128 stands for zero in the data rows.
Here are some points:
123;140;141;144;121;118;127;123;112;128;125;124;136;119;127;117;117;129;132;137;112;109;132;136
128;121;121;105;154;126;136;126;127;146;142;133;116;135;129;164;151;130;112;120;140;158;109;114
134;100;133;136;105;136;120;114;162;114;104;114;119;123;128;102;129;150;132;131;132;109;151;117
100;153;85;103;163;121;135;155;96;126;129;161;123;134;70;162;126;91;114;112;124;162;99;153
114;143;124;105;148;123;134;140;118;152;134;152;121;135;137;132;158;112;119;104;142;164;110;127
138;113;126;132;113;140;110;111;138;115;139;108;140;124;127;101;110;138;131;138;117;108;148;126
173;82;169;159;62;139;112;93;183;91;97;81;130;119;157;64;110;169;160;143;107;52;174;122
132;127;117;122;127;154;124;134;139;115;123;130;105;136;134;126;126;136;127;117;123;140;120;120
139;98;141;155;108;95;127;78;143;135;146;101;127;116;151;93;137;146;134;150;126;101;153;120
141;124;137;134;141;116;138;130;140;123;83;124;117;116;110;137;114;116;143;129;126;119;130;132
131;117;144;115;103;159;106;117;155;125;107;124;121;128;144;104;137;131;114;120;131;127;113;121
97;146;87;106;183;118;148;152;99;140;126;156;125;144;80;184;150;113;126;105;158;184;106;124
108;172;100;120;130;125;126;141;89;151;170;153;143;144;147;151;149;98;101;105;118;154;105;145
128;112;151;102;111;175;114;112;137;151;130;128;121;132;185;117;135;128;114;123;137;133;110;113
164;86;172;147;83;154;114;94;181;109;118;85;128;118;171;82;119;158;141;153;122;82;148;126
114;146;124;122;156;125;140;146;115;144;127;150;118;125;102;145;116;99;124;125;131;142;111;137
125;144;106;139;149;117;134;146;121;110;106;133;128;122;73;149;101;123;142;114;127;131;131;156
111;151;109;124;150;119;139;140;100;142;135;149;122;130;122;146;135;115;116;126;121;143;106;122
93;155;93;120;194;110;149;158;76;155;129;169;129;131;97;176;154;96;111;118;138;176;101;140
102;137;138;99;138;158;127;131;118;166;137;151;128;139;159;136;156;120;110;115;142;170;94;104
126;130;123;135;111;144;130;132;131;133;111;130;136;127;144;114;116;123;130;208;121;123;130;139
129;107;133;128;108;163;124;107;139;124;125;108;128;140;148;106;139;145;122;127;123;118;132;112
121;117;137;116;104;160;118;114;145;125;130;127;129;137;173;104;140;138;109;128;125;131;123;121
147;116;156;133;101;130;124;125;141;109;94;122;137;122;126;99;93;137;143;135;136;98;161;126
112;163;122;132;166;89;147;136;95;153;155;136;123;132;119;184;154;92;120;141;141;159;112;133
156;100;171;118;99;154;121;91;162;143;135;111;127;129;225;90;158;137;107;141;132;110;141;101
139;117;116;128;98;147;119;113;134;116;155;125;154;145;142;104;122;146;120;123;112;120;133;131
167;95;154;152;84;127;120;94;157;113;150;80;122;121;175;89;115;156;129;152;108;75;167;127
77;156;81;113;149;137;142;157;97;127;116;157;137;148;99;148;121;119;122;91;122;172;103;150
182;83;184;149;57;140;117;70;178;118;172;71;133;113;226;76;144;159;126;165;119;65;160;111
116;163;141;131;189;73;138;151;89;162;124;167;111;108;106;190;147;99;137;136;144;153;125;121
142;122;149;135;126;100;121;114;132;132;146;111;122;118;151;135;145;131;136;147;130;120;135;124
92;163;104;109;144;132;134;158;89;149;148;161;137;136;116;128;149;112;105;116;130;166;115;134
146;103;123;123;87;173;115;114;177;114;123;105;128;142;117;83;128;156;132;120;126;109;158;117
174;91;164;144;71;175;107;114;171;110;123;94;127;130;168;68;120;150;134;139;122;82;176;109
172;110;181;144;84;119;119;96;162;110;119;82;128;111;180;90;116;153;150;159;119;62;163;128
78;171;76;119;183;98;143;191;76;129;95;177;121;132;28;182;104;94;142;100;126;171;106;148
107;136;114;130;112;140;128;132;120;125;139;123;141;132;129;114;122;115;126;118;99;128;116;136
147;104;156;128;99;155;127;115;150;118;117;112;140;127;166;102;132;138;136;135;129;104;143;143
191;90;197;168;63;110;112;90;188;82;87;70;123;101;167;60;79;178;169;170;116;35;185;131
154;101;129;132;71;180;124;96;182;106;126;98;136;151;142;72;123;169;135;127;126;100;153;110
123;137;104;123;136;143;118;136;125;125;129;128;128;142;95;139;133;133;120;108;133;156;123;126
108;163;113;113;191;81;149;156;93;151;136;160;113;137;65;209;147;108;122;127;140;179;119;118
106;150;90;129;186;95;132;144;91;115;114;148;133;127;43;159;108;109;135;118;131;155;114;150
151;87;155;125;96;159;118;100;179;134;128;106;110;134;180;107;137;148;113;134;140;112;148;109
117;142;103;120;134;128;130;142;153;129;115;155;134;134;91;128;129;115;111;110;121;163;119;131
105;177;91;145;166;90;136;169;82;124;122;145;136;128;50;167;110;100;145;123;123;146;112;155
66;166;69;90;196;128;139;174;81;159;140;187;128;142;77;188;150;92;108;88;145;212;73;134
101;159;78;110;178;119;146;161;90;133;119;163;121;144;70;166;137;114;112;100;134;179;104;131
Here are 16 more points, each followed by its number:
131;136;120;144;130;93;130;141;121;111;116;120;136;117;104;135;109;120;158;135;124;124;134;138 0
167;122;184;181;89;90;114;96;149;114;155;79;127;110;182;100;126;160;149;176;111;66;166;114 1
130;128;157;97;123;144;136;107;139;150;121;139;115;127;163;128;163;126;102;139;138;146;93;102 2
122;128;137;116;134;119;84;137;124;137;115;131;132;129;132;133;159;126;136;134;136;109;118;129 3
155;87;153;133;72;145;118;94;167;114;106;102;129;128;165;82;123;156;128;149;137;85;164;110 4
130;136;105;134;129;113;114;148;125;105;133;107;141;131;80;134;108;143;128;126;126;130;137;136 5
111;156;132;130;159;116;131;153;98;126;106;162;124;117;104;138;120;105;133;118;135;138;112;142 6
160;98;178;146;88;144;113;102;155;109;89;91;126;129;143;91;110;152;156;143;131;74;166;130 7
102;149;100;116;179;113;141;160;98;137;109;172;117;125;63;181;127;104;126;111;143;178;99;132 8
132;128;128;121;145;126;132;140;115;14;121;139;124;147;118;134;123;117;131;130;145;138;128;139 9
137;122;149;114;123;140;121;118;139;138;121;136;128;123;154;122;140;135;115;123;142;133;126;114 10
118;141;110;117;164;124;128;148;116;121;97;155;124;126;65;163;113;116;138;122;149;171;113;128 11
117;148;108;131;165;104;143;161;92;107;110;151;128;131;53;162;113;104;148;109;124;141;117;150 12
141;105;132;154;102;117;129;93;155;106;152;88;135;140;124;118;122;149;129;127;116;95;154;132 13
110;144;104;98;155;146;120;136;115;153;126;155;120;137;150;143;138;111;121;103;127;166;106;131 14
153;104;129;115;91;182;118;88;172;105;108;110;125;162;134;98;127;146;127;106;131;114;140;111 15
Which of these numbered points is nearest to each point below, ignoring the direction in which the first points spread most? Its number follows each.
125;146;86;141;138;108;128;149;105;110;145;123;138;134;86;137;114;129;129;134;113;122;113;137 > 5
99;170;98;131;190;62;151;148;72;153;179;143;126;129;101;195;144;102;122;128;128;166;115;140 > 1
95;170;111;123;187;94;146;161;81;132;99;164;121;123;48;183;114;93;139;122;135;172;106;147 > 7
104;159;95;119;176;110;134;176;92;133;104;170;117;145;54;161;120;100;135;111;127;164;114;146 > 7
152;101;150;143;95;136;117;117;154;105;91;92;117;107;145;88;106;144;161;150;122;85;156;134 > 7
139;121;155;125;105;155;128;104;156;139;140;112;134;125;159;114;137;145;124;132;135;116;131;109 > 10
126;120;109;132;95;146;117;113;128;117;161;107;138;142;136;95;139;150;117;119;117;126;130;144 > 13
154;90;182;116;88;162;113;80;167;152;143;126;134;127;235;85;169;143;110;159;146;105;127;96 > 2
117;152;114;119;185;98;140;145;102;144;114;159;120;122;89;188;131;109;127;117;141;166;115;129 > 8
127;122;110;124;129;137;131;136;128;121;133;134;129;134;116;133;143;139;118;123;135;142;128;120 > 4
150;103;125;138;72;162;116;105;155;88;154;93;151;144;154;83;121;149;128;116;116;94;142;121 > 13
117;139;115;133;142;119;135;154;115;123;108;144;124;131;80;145;112;121;141;123;131;138;122;141 > 7
94;174;114;118;192;69;147;141;67;154;153;162;128;127;94;196;150;101;117;131;135;172;100;128 > 1
117;142;105;106;172;126;139;143;120;146;139;152;115;142;104;171;154;123;117;106;144;180;104;122 > 10
166;81;181;152;56;154;114;95;179;88;87;82;133;108;176;64;112;159;148;151;115;49;176;118 > 7
140;101;145;116;90;153;121;102;171;120;128;96;140;131;154;96;138;159;144;132;128;105;154;111 > 4
139;138;142;149;140;91;132;126;101;137;150;132;123;117;145;150;130;122;127;147;131;124;132;126 > 1
135;130;113;149;145;103;133;149;120;107;92;127;129;118;63;150;92;129;158;119;124;123;129;143 > 12
165;92;159;140;62;147;114;79;178;100;145;72;150;131;193;75;128;165;128;149;108;72;163;123 > 13
94;171;106;112;191;91;142;173;80;138;114;172;129;121;80;164;122;86;132;114;139;157;96;150 > 6
135;102;116;110;95;188;119;102;177;137;133;125;129;133;199;91;130;132;106;119;134;128;124;105 > 14
134;91;166;136;38;181;103;89;179;119;143;107;141;131;223;37;129;158;114;124;107;86;155;121 > 14
110;174;91;139;191;69;147;155;69;140;160;145;124;132;87;190;143;111;122;124;132;163;120;127 > 1
103;159;94;144;156;82;141;162;86;118;127;140;137;130;73;163;109;117;150;119;115;142;115;143 > 0
140;159;154;144;164;68;138;131;92;140;119;128;104;110;126;163;125;112;147;152;127;111;129;134 > 1
169;86;163;133;102;155;106;114;179;103;88;99;124;126;141;92;107;156;150;139;132;81;165;121 > 11
93;165;88;114;196;100;144;168;75;141;124;174;121;130;49;193;128;104;129;110;136;187;75;131 > 8
147;99;162;123;96;147;126;92;167;109;124;113;123;120;189;96;142;143;122;134;135;115;138;103 > 10
141;125;162;110;114;151;122;101;144;169;145;136;112;129;205;119;166;136;99;133;150;134;124;105 > 2
163;75;130;135;53;197;126;84;191;105;146;70;151;141;169;50;132;178;134;129;115;83;163;109 > 15
115;79;146;108;108;158;92;115;148;140;146;118;128;130;169;116;142;131;108;126;52;126;119;122 > 14
80;177;115;119;191;92;183;159;72;152;109;176;117;121;86;171;128;85;134;110;137;166;94;142 > 6
152;108;151;125;89;159;118;114;160;117;108;111;133;137;163;77;124;152;134;136;118;100;151;128 > 4
101;152;128;100;159;122;144;139;113;177;150;158;105;142;156;167;174;104;89;116;143;196;102;116 > 2
150;114;128;133;119;154;123;122;140;109;102;120;131;134;110;117;117;130;145;124;132;116;162;129 > 11
149;95;167;120;75;178;117;86;186;118;130;93;132;128;229;71;152;147;117;145;129;89;140;114 > 14
80;175;54;114;173;117;139;168;60;138;157;156;128;146;70;187;135;112;114;93;128;191;97;142 > 13
82;173;83;108;173;97;151;165;80;147;132;164;139;135;97;173;130;95;111;105;125;179;106;142 > 4
91;162;67;121;190;118;138;176;72;123;120;170;115;139;33;177;107;97;136;94;135;178;92;141 > 12
106;131;80;139;116;153;126;120;129;107;128;122;138;137;80;99;90;132;135;105;105;140;123;142 > 5
142;109;154;128;79;171;125;102;156;121;132;111;130;123;195;81;131;142;134;141;112;91;138;126 > 14
136;112;125;128;115;156;125;118;148;117;123;115;134;132;123;106;124;141;129;121;170;117;127;125 > 4
90;164;85;103;208;105;141;182;76;144;113;184;113;130;29;199;135;89;129;102;139;203;80;141 > 8
105;138;92;139;167;89;141;169;85;122;132;145;134;124;68;162;113;96;156;123;135;143;107;155 > 0
147;96;122;138;63;158;127;95;168;107;158;93;140;139;158;66;124;164;126;126;110;97;162;120 > 13
80;145;68;93;184;151;143;169;99;141;113;173;123;152;59;185;135;99;116;89;141;217;79;132 > 15
99;144;102;101;149;137;133;134;113;143;164;154;124;140;137;160;141;113;111;118;126;161;101;128 > 14
124;135;99;130;153;114;137;141;108;118;148;132;128;130;63;147;108;118;132;113;127;152;121;140 > 5
174;93;180;152;59;157;111;83;178;87;130;78;130;119;193;47;107;157;147;152;109;49;170;124 > 6
89;163;69;113;168;104;142;171;68;148;133;178;127;134;57;174;117;104;117;110;126;166;103;151 > 4
128;141;125;116;167;116;133;137;119;140;116;148;110;125;99;169;135;117;130;123;158;152;122;106 > 8
145;117;167;143;121;106;130;105;131;136;145;100;123;115;168;151;137;136;125;160;129;104;135;121 > 1
127;143;143;125;151;91;138;120;117;136;154;125;123;126;147;155;135;126;128;145;135;133;132;113 > 1
155;97;144;144;104;132;110;124;145;102;104;113;128;110;119;101;105;142;163;149;116;93;142;139 > 12
119;128;147;98;133;129;162;130;123;164;144;150;132;156;178;133;154;119;95;127;143;158;110;114 > 2
146;73;137;124;92;190;121;95;179;115;118;102;125;139;156;84;127;168;126;121;122;109;148;94 > 15
131;125;141;114;126;134;133;119;142;141;127;132;119;125;166;128;136;126;106;124;132;132;115;116 > 10
83;155;100;99;195;132;140;160;95;153;117;174;125;136;88;169;140;97;126;99;153;189;89;135 > 10
95;166;88;132;207;83;142;186;81;127;100;157;126;119;27;190;114;89;130;104;135;162;103;151 > 12
132;118;144;119;83;158;127;117;141;132;132;124;144;135;175;76;125;131;122;130;115;105;134;138 > 14
139;115;152;120;123;135;125;112;145;114;118;121;123;126;142;117;113;128;134;128;131;115;134;117 > 8
97;138;109;100;138;165;124;139;127;136;124;156;130;144;122;135;144;119;108;107;133;169;110;128 > 14
142;126;151;137;132;120;126;134;135;121;97;141;113;118;132;119;126;120;143;138;130;107;135;130 > 6
122;145;134;141;147;104;143;124;99;143;141;133;128;116;129;149;142;123;123;145;128;133;134;140 > 1
180;75;151;165;55;148;114;89;183;80;138;66;149;128;164;63;100;175;143;142;100;58;171;119 > 5
93;169;79;132;208;55;151;159;64;164;176;154;127;136;83;200;152;94;106;118;145;198;101;141 > 1
